Turns in one plane each, and the order they were made in; the first pair answered:
turn q332:
0.57	-0.65	0.60	1.50	2.09	-1.13	-2.47	-0.76 => -0.22	-1.98	1.58	0.01	1.24	-0.45	-1.68	1.98
0.02	-0.50	0.06	-0.58	-0.66	0.84	-1.43	-0.10 => -0.64	0.51	1.25	0.43	-0.25	0.90	0.01	0.33
-0.35	5.04	-0.06	4.39	0.20	-0.08	3.14	-2.09 => 2.70	-2.02	-4.90	-2.12	-2.78	-0.79	-2.91	0.27
turn q302:
2.28	-0.16	2.23	0.44	0.37	2.09	-0.27	-0.86 => 1.67	0.50	0.20	0.23	-1.52	1.40	2.68	0.93
-0.17	0.78	4.19	2.77	1.05	2.87	-0.39	-2.05 => -0.30	-0.12	-2.06	0.63	-4.42	1.86	3.50	1.30
0.93	2.34	-1.13	0.77	0.74	-0.42	2.40	-0.68 => 2.29	0.31	-2.74	-0.69	0.26	-0.68	-0.96	-1.26
turn q164:
0.58	-0.88	-0.85	-0.45	0.12	0.28	-2.62	-1.19 => -0.59	-0.28	1.97	0.51	1.22	1.16	-1.44	-0.59
-1.39	1.42	3.84	-0.46	3.22	-0.06	1.54	-0.22 => 1.79	-0.56	-3.20	-2.84	0.44	-1.75	-1.49	-2.08
1.37	-1.30	-1.14	-1.09	1.29	-1.55	0.75	-1.17 => 0.54	-2.17	0.62	-0.61	-1.16	1.86	-0.63	0.16
-0.98	0.84	1.48	0.55	3.06	-0.69	0.12	-0.44 => 0.71	-1.00	-2.49	-0.82	0.33	-0.49	-2.26	-1.08
turn q66:
0.53	1.92	2.30	2.20	1.46	0.17	-0.32	-3.17 => 1.62	0.53	0.75	1.11	1.00	-0.05	-2.39	-3.80
-0.42	-0.93	-0.07	-0.32	-1.83	1.74	-0.66	1.25 => -0.30	-0.96	-0.56	-0.69	-1.72	1.33	-0.37	1.54
-0.95	0.99	-1.73	-0.53	0.37	-1.22	2.89	0.86 => -1.34	2.11	0.92	1.17	0.77	0.68	2.46	0.28
-1.54	-1.94	1.78	-0.99	0.82	-0.62	4.12	2.91 => -1.96	-1.83	4.11	0.58	1.10	1.56	2.46	1.70
Pairs:
Between the rows of a pair lie two turns.
1.64	-1.42	-0.51	-1.53	2.81	-1.51	-2.37	-1.49 => -0.30	-0.62	0.66	-1.58	2.67	-2.28	2.36	1.91
q66, q332
0.86	0.63	-1.77	-0.90	1.86	-2.71	0.10	-0.51 => -1.06	1.23	2.55	0.30	2.29	-0.58	1.27	0.69
q164, q164
-1.96	0.27	2.15	1.35	-2.89	2.93	2.74	3.21 => 0.35	-1.26	-3.22	-0.51	-5.02	1.69	0.43	1.90
q164, q164
0.37	0.24	-0.99	0.40	-0.94	-0.43	0.93	0.57 => 0.70	-0.70	0.01	0.13	-0.77	0.65	-1.32	0.13
q164, q302
-0.68	3.67	1.18	3.04	0.51	0.27	1.51	-2.07 => 1.51	0.91	-1.12	0.89	-0.09	0.23	-3.67	-3.60
q66, q66
1.73	1.12	-0.86	2.39	-2.11	1.51	-3.58	-2.23 => 1.87	-1.89	-0.21	-0.56	-1.32	0.61	-4.80	0.59
q164, q332
0.16	-0.81	3.13	-0.43	1.74	1.42	-3.21	-0.29 => -1.32	0.33	3.88	-0.21	2.33	0.42	0.30	1.41
q66, q332
1.72	-2.83	0.74	0.30	2.88	0.62	-1.63	-2.72 => 1.45	-2.56	-1.78	-1.07	2.78	-2.09	2.22	-0.60
q66, q66
-0.91	-0.70	1.48	-2.02	1.20	-0.49	-1.29	0.81 => -0.07	-0.46	0.41	-1.67	1.70	-0.89	-2.37	-0.48
q332, q332
-0.20	2.98	2.08	2.77	2.41	1.38	-2.42	-3.04 => -2.66	2.24	4.29	1.39	1.79	1.45	1.55	1.99
q332, q302
2.54	-1.17	-3.99	-1.36	-0.16	-1.08	-1.90	-2.40 => -0.05	0.07	-2.65	-1.58	-0.26	-1.77	4.48	2.39
q66, q332
2.08	-1.02	-3.79	-2.64	1.94	-3.73	-2.37	-1.96 => 1.50	-0.18	-1.62	-1.97	4.30	-4.24	-1.46	-2.11
q66, q302
-0.21	-1.15	-2.85	-0.64	-2.87	-0.31	-0.98	1.49 => -0.94	2.05	-2.40	2.08	-1.62	-0.96	2.01	-0.03
q66, q332
0.90	2.50	-0.69	3.05	-1.54	1.66	-1.59	-4.99 => -1.35	-0.30	5.82	0.88	0.07	3.45	-1.53	-0.09
q332, q302
1.40	-0.11	1.29	0.89	1.00	-0.59	-2.67	-1.14 => 0.78	0.69	-1.83	0.87	-2.63	-0.89	0.88	0.72
q302, q164
2.52	-0.93	1.79	-2.71	3.02	-1.29	-2.17	-2.05 => 2.64	-1.51	-2.24	-4.28	-0.15	-1.92	-0.20	0.00
q302, q302
0.34	1.55	-0.48	-0.10	2.04	-1.96	1.28	-0.29 => -0.26	-0.86	0.43	-0.77	-1.71	2.18	-1.20	1.51
q302, q164
1.15	0.61	-1.22	0.16	1.15	0.53	-0.28	-1.03 => 0.56	0.96	0.14	0.72	1.89	0.64	0.32	-0.84
q164, q164
-1.04	-0.98	1.20	1.41	1.02	1.34	-1.21	-0.05 => -0.50	0.09	-1.47	1.07	1.27	-1.50	1.41	0.06
q164, q302
3.23	-0.26	-0.22	-2.59	-6.64	1.88	-0.10	2.19 => 4.35	0.68	-1.11	-1.11	-6.24	2.29	-2.33	-1.09
q332, q302
-0.11	-1.16	-1.80	-0.66	-0.45	-0.19	0.14	1.14 => -0.58	-1.49	-0.06	-0.48	-0.07	0.85	-0.73	1.41
q164, q302
0.36	0.27	-1.57	0.42	-1.08	-0.10	0.77	0.32 => 0.41	0.11	0.97	1.00	0.72	0.41	-1.12	-0.74
q302, q164
-0.21	0.32	1.07	-0.11	0.52	-0.18	1.91	0.83 => 0.50	-0.53	1.73	-0.10	0.38	1.24	-1.03	-0.21
q66, q66
-0.51	2.05	0.94	0.31	-3.21	3.67	2.21	-0.11 => 2.18	-0.07	-3.61	-3.32	-1.18	-1.14	0.62	-0.66
q164, q332
0.27	-1.42	1.35	-0.36	-0.16	0.77	-1.66	-0.07 => -0.22	-1.14	2.08	-0.58	0.93	-0.12	-0.20	0.65
q66, q164
0.87	0.06	0.45	-1.91	3.58	-2.67	0.17	-0.23 => -0.27	0.32	1.86	-1.53	3.64	-2.04	1.22	0.89
q332, q66
2.35	1.15	-5.72	0.54	-2.31	-1.89	-0.78	-3.53 => -1.16	1.08	-0.34	2.33	-5.74	4.09	1.14	0.72
q66, q164
0.03	0.06	1.84	1.92	-1.43	2.23	-2.34	-0.98 => 0.10	1.31	1.97	1.64	2.91	-1.81	0.25	-1.08
q332, q164
-0.38	-1.84	1.83	-3.93	0.18	-3.42	3.93	3.83 => 2.66	0.55	-4.15	-1.81	-0.38	-5.14	1.89	-2.61
q332, q302
0.69	-0.22	-2.32	-1.76	-3.50	0.92	-2.10	-0.55 => 0.73	2.22	-0.65	0.16	1.21	-1.07	-1.68	-3.62
q302, q164
0.69	2.93	-0.95	2.85	1.83	0.71	0.72	-1.66 => 0.07	-0.78	-1.34	-0.48	-2.28	3.02	-0.13	2.92
q164, q332
-1.80	1.28	2.18	1.07	0.64	0.38	3.35	1.95 => -1.66	-0.70	3.42	-0.68	1.00	0.69	1.43	2.95
q302, q164
1.41	-3.68	-3.03	-3.43	-1.25	-2.00	-1.68	0.15 => 0.50	-4.06	-2.10	-3.57	-2.19	-0.84	-1.44	1.54
q332, q302
0.06	-0.16	0.90	-0.89	1.78	-2.66	0.99	0.46 => -0.12	-1.02	-1.13	-1.66	-1.47	-1.40	1.01	1.64
q164, q66
-0.16	-1.08	2.48	-0.84	-3.26	1.01	-0.89	2.26 => 0.10	-1.36	1.02	-1.64	-3.43	0.13	-0.70	2.83
q66, q66
1.39	1.59	-3.05	-0.08	-2.28	-0.38	2.15	1.25 => 0.45	3.51	0.81	2.18	0.49	-0.01	2.65	0.06
q302, q302
0.85	-0.91	-1.91	0.31	-1.25	0.42	-1.22	0.06 => -0.02	0.57	-1.42	0.97	0.47	-1.26	1.66	0.82
q332, q164
1.26	-0.60	4.04	-3.55	4.01	1.14	-3.16	2.70 => 2.64	4.97	-2.25	0.75	3.62	-1.78	-0.19	-3.27
q302, q332
-0.17	-0.32	0.02	0.03	0.86	0.65	-0.32	-0.95 => -0.56	-0.17	0.49	0.22	0.86	1.01	0.29	-0.48
q332, q332
-0.81	-1.28	1.34	-1.00	0.33	-1.53	1.71	-0.05 => 0.32	-1.67	-0.79	-1.35	-0.43	-1.91	0.21	-1.31
q66, q164
0.82	-1.97	3.05	0.08	0.43	1.18	-2.00	-0.46 => -0.82	-0.09	3.30	1.24	1.06	-0.27	2.46	0.52
q66, q302
-0.34	-0.54	1.29	0.95	3.80	-0.09	-1.68	-1.87 => -0.08	0.04	-4.35	0.09	0.29	-1.47	1.66	-0.94
q302, q332
0.27	1.85	-2.62	1.95	-0.75	-0.20	0.87	-2.47 => -1.36	1.99	-0.38	2.01	-0.78	0.55	3.40	-0.18
q332, q332
-0.47	0.37	0.96	0.35	-2.49	-0.25	0.93	3.29 => 1.28	1.54	-2.05	0.59	-0.26	-3.42	0.51	0.44
q164, q332
-1.25	1.23	-0.62	1.17	-2.88	1.64	2.30	1.39 => 0.83	0.55	-4.15	-0.54	-1.60	-1.47	0.57	-0.52
q164, q332
0.05	-0.16	2.70	-0.79	0.57	0.09	-0.60	-0.07 => 0.06	0.98	0.71	-0.48	1.21	-1.88	1.47	-0.41
q164, q302
